Look-ups in named tables: a row name and a column name give one cell, copied from the table.

Mepum
          Sar    Dep   Keta    Mim    Tek    Kur   Mosa    Gir  Kivanof
Genaz   29.40  69.50  40.70  39.24  48.05  28.03  64.61  57.86    57.68
Budez   10.56  98.79  57.78  33.29  40.59  16.04  78.70  90.20    12.40
Nofo    79.31  21.48  69.40  39.70  98.03  88.21  84.49  37.60    53.94
Dom     56.00  63.00  40.61  59.69  68.30  54.23  42.01  11.05    67.41
Dage    50.28  55.59  13.10  17.45  83.41  12.78  14.03  94.89    25.71
Maso    82.04  41.11  29.98  94.28  33.23  26.89  45.50  52.04    64.18
Rilazo  58.28  68.47  76.72  42.66  44.67  72.10  13.85  11.19    89.99
Naf     53.05  33.94  19.39  14.14  60.46  41.08  47.26   8.34    82.37
Mol     10.87  43.79  21.21  45.97  62.24  80.71  76.48  81.10    46.49
Garas   70.51  91.86  24.17  20.08  81.80  24.59  47.73  58.59    44.41
Delor   99.55  25.42  88.87  33.69  42.97  23.27  37.30  53.34    43.00

What is the Gir of Budez in Mepum? 90.20
What is the Kivanof of Garas in Mepum? 44.41
What is the Gir of Delor in Mepum? 53.34
What is the Sar of Budez in Mepum? 10.56
What is the Gir of Dom in Mepum? 11.05
What is the Mim of Delor in Mepum? 33.69
What is the Dep of Naf in Mepum? 33.94
What is the Tek of Naf in Mepum? 60.46
What is the Sar of Nofo in Mepum? 79.31
What is the Tek of Maso in Mepum? 33.23
What is the Kur of Rilazo in Mepum? 72.10
What is the Dep of Rilazo in Mepum? 68.47
What is the Keta of Maso in Mepum? 29.98
What is the Sar of Rilazo in Mepum? 58.28
What is the Keta of Garas in Mepum? 24.17
What is the Mim of Budez in Mepum? 33.29
What is the Mim of Genaz in Mepum? 39.24
What is the Gir of Dage in Mepum? 94.89
What is the Kur of Mol in Mepum? 80.71
What is the Kur of Naf in Mepum? 41.08

Nolike:
|  | Kisivuk | Rimoza | Rimo | Gapab | Tinosa | Gar | Zira |
|---|---|---|---|---|---|---|---|
| Bogizur | 124 | 86 | 158 | 110 | 28 | 207 | 114 |
| Gam | 87 | 86 | 114 | 122 | 48 | 176 | 116 |
| Zonaz | 109 | 96 | 123 | 102 | 48 | 196 | 102 |
| Dorom | 145 | 104 | 127 | 105 | 24 | 218 | 118 |
| Vugeda | 144 | 93 | 126 | 99 | 46 | 136 | 116 |
| Zev | 124 | 96 | 96 | 112 | 51 | 131 | 122 |
| Zopone | 80 | 92 | 132 | 110 | 43 | 248 | 96 |

Kisivuk of Dorom is 145
Gar of Zopone is 248
Gar of Zev is 131
Tinosa of Vugeda is 46
Tinosa of Zonaz is 48
Rimo of Vugeda is 126
Zira of Dorom is 118

Lobupav
cols = Zez, Non
Zefa: [152, 127]
Kotor: [195, 204]
Kasomob: [116, 158]
Kepeli: [186, 62]
Dufepi: [203, 72]

Zefa, Zez => 152
Dufepi, Zez => 203
Kasomob, Non => 158
Zefa, Non => 127
Kotor, Zez => 195
Kepeli, Zez => 186
Kepeli, Non => 62
Dufepi, Non => 72
Kasomob, Zez => 116
Kotor, Non => 204
Which row has the largest Zez? Dufepi

Table Mesigom
|  | Lep | Magameb | Nameso | Fedo | Zabafi | Kimese | Ror |
|---|---|---|---|---|---|---|---|
| Nir | 179 | 129 | 209 | 59 | 131 | 219 | 164 |
| Podiv | 64 | 113 | 33 | 183 | 111 | 24 | 79 |
| Tozak | 179 | 129 | 209 | 59 | 131 | 219 | 164 |
| Nadeduz | 64 | 113 | 33 | 183 | 111 | 23 | 79 |
| Tekon | 64 | 113 | 33 | 183 | 111 | 24 | 79 |
| Fepo | 64 | 113 | 33 | 183 | 111 | 24 | 79 |
| Moza | 55 | 63 | 62 | 52 | 53 | 60 | 63 |
| Bubunat | 178 | 129 | 209 | 60 | 131 | 219 | 163 |
| Pud | 64 | 113 | 33 | 183 | 111 | 24 | 79 |

Moza, Lep: 55
Moza, Nameso: 62
Podiv, Nameso: 33
Pud, Fedo: 183
Nadeduz, Nameso: 33
Tekon, Ror: 79
Podiv, Lep: 64
Moza, Kimese: 60
Fepo, Fedo: 183
Podiv, Kimese: 24
Nadeduz, Zabafi: 111
Tozak, Magameb: 129
Tekon, Zabafi: 111
Fepo, Nameso: 33

Gisuv.csv
,Vobonu,Bere,Mef,Mepab,Gur,Nupovet,Gopor,Zadu,Datova,Sikev
Baf,563,548,661,600,641,702,649,593,785,612
Pez,621,633,655,881,660,569,662,515,596,637
Pasitig,625,608,531,596,642,696,599,578,843,575
Ferom,683,586,595,667,593,542,637,674,239,573
Zezis,623,636,648,449,572,890,641,671,563,702
Fituve,571,596,616,583,441,543,572,556,446,624
Met,575,617,569,686,607,565,568,721,547,688
Bes,700,680,435,754,583,679,527,518,694,531
Kaligep,714,543,592,603,399,622,595,519,533,634
Fif,591,583,752,570,722,717,600,641,752,601
Kofa,538,609,633,672,637,713,765,662,583,622
Guvazos,610,580,520,410,780,588,582,613,568,644
Reg,575,604,576,596,755,856,614,690,593,625

What is the Gopor of Zezis in Gisuv?
641
What is the Gopor of Kaligep in Gisuv?
595
What is the Bere of Bes in Gisuv?
680
What is the Sikev of Kaligep in Gisuv?
634
What is the Sikev of Met in Gisuv?
688
What is the Gopor of Guvazos in Gisuv?
582

Laba =
        Lileke  Vuz  Depo
Koguz      661  872   137
Bunali     665  899    66
Loga       274   75   342

Bunali, Vuz: 899
Bunali, Depo: 66
Bunali, Lileke: 665
Koguz, Lileke: 661
Koguz, Vuz: 872
Loga, Depo: 342
Loga, Lileke: 274
Loga, Vuz: 75
Koguz, Depo: 137
Which row has the largest Vuz? Bunali

Boma =
|  | Kipidok | Val |
|---|---|---|
| Zufoz | 43.446 | 44.775 |
| Maguzev | 16.826 | 37.698 |
| Nebo | 30.453 | 39.120 |
| Visik | 35.727 | 38.307 |
| Ziv | 75.310 | 50.402 |
| Lan | 17.798 | 38.422 |
| Razom | 30.580 | 38.921 |
| Regosa | 48.344 | 42.828 |
| Vakivum | 56.427 | 46.306 |
| Zop | 35.983 | 41.844 |
| Tolen | 48.391 | 44.418 |
| Gelon | 40.832 | 40.244 |
| Misiged | 29.944 | 42.814 |

What is the Val of Gelon in Boma? 40.244
What is the Kipidok of Visik in Boma? 35.727
What is the Val of Visik in Boma? 38.307
What is the Val of Zop in Boma? 41.844
What is the Val of Lan in Boma? 38.422
What is the Val of Razom in Boma? 38.921

